One hidden turn or mirror swaps the rows below in pairs. Which row is each named row swapped with?
The rows were stretched afterwards, more along some directions than others.
vasog: -0.46 0.35 2.01 1.48 -2.42 -0.16 3.38 1.51 -0.94 0.40 -1.00 0.29 -0.28
 -2.70 1.20 -2.25 1.38 2.20 1.03 0.67 0.78 -3.80 1.22
zirer: -1.74 -1.50 1.96 0.21 0.42 -0.26 0.40 -0.21 -0.63 0.71 0.62 -1.38 0.34
 -2.89 3.13 -1.93 1.58 -0.21 0.09 1.03 0.38 -0.85 0.17
dupun: -0.61 -1.87 0.80 1.03 -0.70 -0.73 1.99 -2.24 -3.68 0.62 -0.12 0.78 0.08
 -1.31 2.35 -1.86 1.89 0.38 -0.36 -0.02 0.98 -1.77 1.09
Vifan: -1.06 -1.30 0.28 0.87 2.04 -0.89 3.50 1.18 0.40 -0.35 -1.54 1.51 0.15
 -1.25 1.31 -1.10 2.13 -0.67 2.09 0.24 0.70 -0.49 0.82
mulez: -0.08 0.92 2.57 0.34 -0.98 0.32 2.03 1.63 -0.57 0.00 -0.93 -0.35 -0.07
 -2.69 0.62 -1.49 1.03 -1.66 0.01 -0.19 0.22 -0.97 1.21
sefin: -1.30 -0.59 0.38 -0.61 1.03 -0.30 0.13 1.24 0.49 -0.36 0.39 -1.27 1.58
 -0.31 1.81 -1.78 0.71 -1.50 1.60 -1.10 -0.96 1.44 0.23
fesob: -2.21 -1.58 2.26 0.73 1.12 -0.44 2.21 -1.03 -1.91 -0.76 0.25 0.68 1.20
 -0.53 1.63 -1.35 0.22 0.02 -0.20 0.05 0.21 2.10 -0.26
vig: -0.14 -0.64 1.35 0.23 -2.14 0.77 1.75 1.12 -0.41 0.36 0.91 1.36 0.94
 0.48 1.51 -0.72 1.20 1.45 -0.31 -0.67 -0.56 -1.09 0.87
Fir: -0.18 -1.61 1.66 0.35 0.55 0.25 0.45 -1.95 -0.43 0.63 -0.14 1.03 -0.39
 -0.67 2.20 -2.06 1.24 0.12 -0.04 -0.54 -0.75 -0.02 0.00
pamom: -1.66 -1.53 1.27 -0.38 1.13 -0.25 1.21 0.63 -0.49 0.52 0.63 -0.51 0.95
 -0.65 2.05 -2.90 1.27 -1.34 1.49 0.23 -0.24 1.71 0.39
kelik: -1.07 -0.28 0.61 2.24 -1.33 -0.34 3.87 -0.20 -1.45 -0.82 -1.62 1.20
 -0.43 -0.91 1.45 -2.34 1.54 2.45 2.46 0.39 1.26 -2.33 1.90
Tevob: -0.48 -1.68 0.60 0.80 -1.41 -0.20 1.88 0.17 -0.36 0.43 -0.93 -0.07 0.99
 -0.88 2.14 -1.50 -0.45 2.11 0.06 1.75 2.44 -2.25 -0.47
bovo: -0.86 -1.48 1.69 0.91 0.25 -0.07 2.04 -2.49 -2.71 0.17 -0.43 1.85 0.72
 -1.37 1.07 -1.15 0.27 -0.16 -0.62 0.57 0.54 -1.10 0.87
ridol: 0.08 -1.07 1.31 0.06 -2.50 0.56 0.52 2.89 1.14 0.85 -0.90 -1.33 -0.21
 -0.87 2.32 -1.33 1.42 0.93 0.71 0.00 0.81 -1.39 0.89
pom: -1.38 -2.47 0.98 0.25 1.09 0.18 1.70 -0.84 -1.38 -1.24 -2.38 0.02 -0.15
 -2.11 1.22 -0.70 0.68 -0.95 2.62 -1.08 -0.13 -1.07 0.62
Fav: -0.88 -0.72 0.31 2.42 -1.34 -0.49 3.30 -0.33 -0.89 0.03 -1.06 1.01 0.29
 -0.72 1.52 -2.84 1.77 2.52 1.72 -0.01 1.78 -3.03 1.56
zesun: -0.78 0.85 2.23 1.06 0.41 -1.27 2.26 1.04 0.24 0.03 -0.01 -0.62 1.24
 -0.64 1.70 -1.48 1.34 -0.83 1.24 1.20 0.73 1.30 1.23
lafog: 0.05 -0.73 1.54 0.62 -2.53 0.63 2.77 0.62 -1.57 0.07 -0.04 1.61 1.30
 0.02 1.62 -1.39 0.25 1.30 -0.65 -0.16 0.55 -1.96 0.65
daf: -1.40 -0.26 0.65 2.24 -0.14 0.55 2.42 1.18 0.34 0.12 -0.95 0.43 -0.58
 -2.23 1.15 -1.36 2.33 0.67 0.06 -0.37 0.36 -3.63 0.95
tozo: -0.92 -2.16 0.10 0.52 -0.18 1.57 1.01 -0.45 -1.58 -0.57 -0.57 -0.02
 -0.63 0.21 2.80 -1.87 2.15 0.00 2.48 -1.63 0.55 -0.73 0.71
Duge: -1.20 -0.57 -0.49 -0.05 -0.31 0.52 2.10 -0.67 -1.34 -0.01 -1.37 1.19
 0.91 -1.19 1.27 -1.41 1.12 -1.36 1.00 0.18 1.61 -1.20 1.92
gafuz: -1.38 -0.09 1.91 -0.69 -0.70 1.11 1.45 -0.71 -1.26 -0.69 1.49 0.98 2.34
 -0.06 1.67 -0.20 0.00 -1.72 -2.05 -1.02 -0.04 0.20 0.63
ledul: -2.00 -0.12 2.07 0.12 0.95 0.21 2.05 1.61 0.60 0.01 -0.29 -0.15 2.36
 -1.99 0.80 -1.87 -0.57 -0.85 1.00 1.16 1.39 0.01 -0.09
dol: -1.57 -2.37 -0.77 1.21 0.52 -0.22 3.45 -0.45 -2.03 0.21 -1.77 0.80 -0.68
 -2.45 2.18 -2.33 2.17 1.43 0.46 -0.77 0.96 -4.86 -0.99
kadoz: -1.80 -1.56 2.23 -0.74 -0.32 0.37 2.01 0.70 -1.64 -0.09 0.18 -0.26 1.99
 -1.61 2.39 -2.60 0.71 -0.92 1.76 0.54 2.16 0.76 1.73
Sego: -0.75 -1.16 1.64 2.03 0.23 0.36 3.88 1.84 1.39 0.02 -1.99 -0.23 -1.07
 -1.69 2.02 -1.63 1.62 0.85 1.60 0.32 0.07 -2.93 -1.15
dufe: -3.40 -3.63 1.92 1.61 1.79 0.31 4.36 -0.49 -2.43 -1.16 -2.25 1.61 0.09
 -0.92 1.71 -2.29 2.01 0.80 1.81 -0.82 1.50 -1.19 0.25
peren: -1.09 0.40 2.12 0.20 0.01 -0.53 2.34 1.43 -0.40 -0.83 -1.02 0.86 1.77
 -1.27 -0.47 -0.31 0.01 -0.17 0.63 0.19 -0.33 0.10 0.62
Zirup: -0.04 1.75 0.70 -0.59 -0.24 -0.35 1.32 1.92 0.06 0.95 0.91 -1.07 1.46
 -2.16 1.74 -1.32 0.74 -1.87 -0.86 0.72 0.45 -0.57 0.04
diliz: -0.88 -0.92 0.60 -0.67 -1.11 0.20 1.99 -1.19 -2.09 -0.15 0.80 1.11 1.41
 0.96 2.38 -2.03 1.62 -0.59 0.67 -0.98 0.94 1.48 1.57
vumev: -0.29 -0.99 0.46 1.93 -1.37 0.34 2.92 0.65 -0.67 0.95 -2.69 1.10 -1.59
 -2.51 1.28 -2.13 2.07 2.33 0.94 1.14 1.41 -5.29 0.20
bipeg: -1.73 -1.72 1.07 0.50 -1.89 0.39 3.36 -0.63 -1.47 -0.04 -0.34 1.69 0.72
 -0.58 1.88 -1.93 1.23 2.50 0.96 0.17 0.76 -2.61 1.29
tomop: -0.58 -2.52 0.62 0.64 -1.70 0.56 3.72 1.02 -1.10 -0.59 -0.71 1.31 0.73
 0.94 2.09 -1.66 1.05 2.13 0.91 -0.90 2.17 -1.52 0.23
figef: 0.62 -1.16 1.80 0.73 -0.98 0.64 2.60 1.77 0.33 -0.54 -1.57 0.84 -0.28
 -1.25 0.95 -0.33 0.68 0.06 0.63 -1.09 -0.12 -1.81 0.83
seto: -1.82 -2.66 0.51 1.18 -1.92 0.75 1.11 -1.54 -1.74 0.64 -1.32 1.14 -1.14
 -0.33 2.09 -2.52 2.66 2.51 -0.09 -1.66 -0.28 -2.54 0.83
Bubur: -0.67 0.30 2.74 0.31 -0.10 -0.64 1.75 1.39 0.44 0.12 -0.67 0.07 0.91
 -1.52 0.56 -0.53 0.84 0.04 0.50 1.13 -0.40 -0.50 1.28
Vudaz: -1.95 -1.11 -0.73 -0.05 1.19 -0.79 2.95 -0.73 -0.80 -0.75 -0.21 2.05
 1.22 -0.27 2.26 -1.35 2.50 0.86 1.74 0.04 -0.42 -0.67 1.14
nofof: -0.03 -1.69 1.96 -0.68 -2.20 -0.76 1.16 0.32 -0.34 0.19 -0.39 -0.11 0.40
 -2.09 2.34 -1.10 0.95 2.15 0.72 -0.11 0.21 -1.65 1.21
taze: -1.19 -0.26 1.06 0.09 -0.90 1.40 1.54 0.43 -0.60 -0.57 -0.14 -0.97 0.64
 -0.32 2.51 -2.15 0.66 -0.42 2.45 0.27 1.83 0.17 1.39
mesu: -0.52 -0.81 -0.73 1.96 0.19 -0.09 3.04 0.90 0.04 -0.33 -1.11 0.16 0.54
 -0.19 1.39 -1.24 0.85 0.52 2.38 -0.44 2.12 -2.58 -0.41
Dusom: 0.07 -0.53 3.48 0.66 -1.79 1.88 1.82 2.13 0.71 0.91 -1.49 0.00 0.33
 -1.83 2.13 -1.50 0.61 0.16 1.23 1.00 2.01 -0.41 1.72
Lugaf: -2.10 -2.38 1.46 1.95 1.98 0.99 1.59 -0.68 -0.90 -1.01 -2.71 -0.43 -1.25
 -1.01 1.53 -2.20 1.42 0.76 2.54 -0.37 1.15 -1.45 -0.20
fovim: -1.99 -2.31 -0.08 0.75 -0.46 -0.80 3.05 0.57 -1.20 -1.08 -1.14 1.20 0.96
 -0.63 0.71 -1.13 1.31 1.56 1.03 -2.38 -1.64 -2.44 0.49
Sevo: -1.68 -2.26 0.48 2.29 -0.95 -0.46 4.07 0.53 -1.72 -0.77 -1.36 0.91 -0.21
 -0.50 0.67 -2.07 1.46 2.10 1.26 -1.35 -0.44 -2.52 0.48
baz: 0.44 -0.67 1.38 -0.31 -1.05 0.81 -0.37 -0.47 -0.05 0.57 0.79 0.02 0.65
 -0.45 1.46 -2.08 0.88 0.10 1.22 -1.13 -0.09 1.03 1.52
Zadig: -0.65 -2.48 1.58 1.76 0.42 -0.40 2.01 -0.87 -0.45 1.03 -1.78 0.49 -1.76
 -2.44 2.23 -3.43 1.97 2.49 0.45 0.56 0.91 -3.89 -1.37
Suze: 0.38 -2.61 1.34 0.38 -2.02 0.68 2.11 1.16 -0.20 -0.03 -0.93 1.07 0.22
 -1.13 0.91 -1.28 0.86 2.37 1.57 -1.50 0.40 -2.31 1.22
neba: -1.62 -0.88 1.64 0.51 0.56 0.95 1.34 -0.31 -1.22 0.71 -0.82 -0.47 -0.81
 -2.53 2.71 -4.01 2.01 0.09 2.33 0.66 1.58 -1.46 0.46
zir: 0.23 -0.04 0.77 0.46 -0.38 -1.06 2.15 -0.98 -0.76 0.13 -0.95 1.59 0.71
 -0.59 1.34 -0.31 1.25 -0.21 0.29 -0.22 0.17 -1.36 1.00
diviv: -1.63 -1.89 0.52 0.87 2.38 -0.25 1.56 -0.38 -0.64 -0.91 -2.55 -0.01
 -0.19 -1.37 1.30 -2.05 1.28 0.06 3.31 0.00 0.97 -0.74 -0.52
vek: -0.14 -1.72 -0.44 0.98 0.07 0.06 2.25 -0.10 0.26 -0.69 -1.12 -0.07 -0.11
 -0.68 2.97 -0.87 1.58 0.25 1.43 -0.55 1.46 -3.65 -0.17
vifo: -0.44 -1.75 1.63 1.95 -1.68 0.29 2.48 -2.15 -1.19 1.30 -2.30 1.85 -1.16
 -1.98 2.56 -2.50 2.77 2.38 1.75 0.29 0.75 -3.03 2.18
sim: -0.01 -1.17 -0.46 0.60 -0.08 0.82 1.63 -0.71 -1.37 0.09 -1.22 0.67 -0.31
 -0.29 2.87 -2.71 2.06 -0.78 2.41 -0.49 1.28 -1.67 1.07
zata: -2.28 -1.77 1.47 -1.38 0.25 -0.01 2.43 -0.56 -2.76 -0.26 0.90 0.94 2.85
 -1.12 1.65 -0.78 0.20 -2.03 0.67 -0.49 0.76 0.92 0.58
dige: -2.06 0.07 1.02 -0.06 0.36 0.99 2.20 1.11 -0.99 -2.05 0.46 -0.05 2.19
 0.40 1.75 -0.59 0.11 -0.50 0.85 -0.40 0.43 2.03 0.65
nasu: -1.95 -1.14 0.23 1.20 0.19 -1.37 3.35 -0.95 -1.66 -0.81 -2.11 0.14 0.80
 -2.99 1.16 -1.76 1.21 0.16 3.10 0.02 0.68 -2.75 1.28
Pab: -0.70 -0.38 0.99 0.47 -0.27 1.58 0.62 0.30 0.63 -0.10 -0.84 0.65 -0.38
 -0.60 1.34 -2.07 1.37 0.62 0.72 -1.47 0.81 -0.75 1.10
Bokik: -2.55 -0.82 2.76 0.04 0.12 0.43 3.13 -1.46 -2.06 -0.15 -0.18 1.01 0.47
 -1.91 1.65 -1.50 1.69 -1.64 -0.17 -0.76 -1.98 0.30 0.54
Tofaz: -0.09 0.18 1.82 0.61 0.37 -0.06 0.96 1.03 1.85 0.42 -0.35 0.69 0.99
 -0.83 0.25 -0.55 -0.28 0.35 -0.22 0.58 -0.57 -0.51 -0.26
taga: -0.87 -2.14 1.65 0.25 1.17 1.27 1.91 0.71 -0.62 -0.81 -1.79 0.39 0.50
 -0.34 1.90 -0.86 0.00 -0.82 1.04 -0.59 2.28 -0.43 -0.81
mepig: 0.94 -0.71 0.67 1.44 1.42 0.54 1.66 1.59 1.11 0.28 -1.72 -0.29 -0.22
 -1.33 1.57 -1.19 0.26 -0.99 1.88 1.65 2.75 -1.81 0.11
nuv: -2.12 -1.28 2.31 -0.73 0.74 0.60 1.86 0.15 -1.18 0.10 0.18 0.65 1.12
 -1.21 2.61 -3.03 0.75 -0.22 1.82 1.55 1.66 1.51 1.15
Ket: -0.67 0.04 1.79 0.31 -0.68 1.09 0.49 0.05 -1.20 0.93 -0.83 -0.78 -0.39
 -2.22 2.04 -2.42 0.89 -0.46 0.43 1.55 1.46 -0.89 0.14
Sem: 0.52 -0.89 0.59 1.51 0.73 1.05 1.90 2.57 0.72 1.03 -0.82 0.13 -0.20
 -0.52 1.83 -1.96 1.30 -0.23 0.31 0.85 3.12 -2.05 -0.17

Tevob is swapped with -> Duge
dige is swapped with -> Vudaz
Zadig is swapped with -> mulez
pamom is swapped with -> Sevo
Fir is swapped with -> figef
Tofaz is swapped with -> pom
Suze is swapped with -> baz
Lugaf is swapped with -> Bubur
kadoz is swapped with -> Fav
dol is swapped with -> Zirup
vek is swapped with -> gafuz
diliz is swapped with -> tomop
nofof is swapped with -> Pab

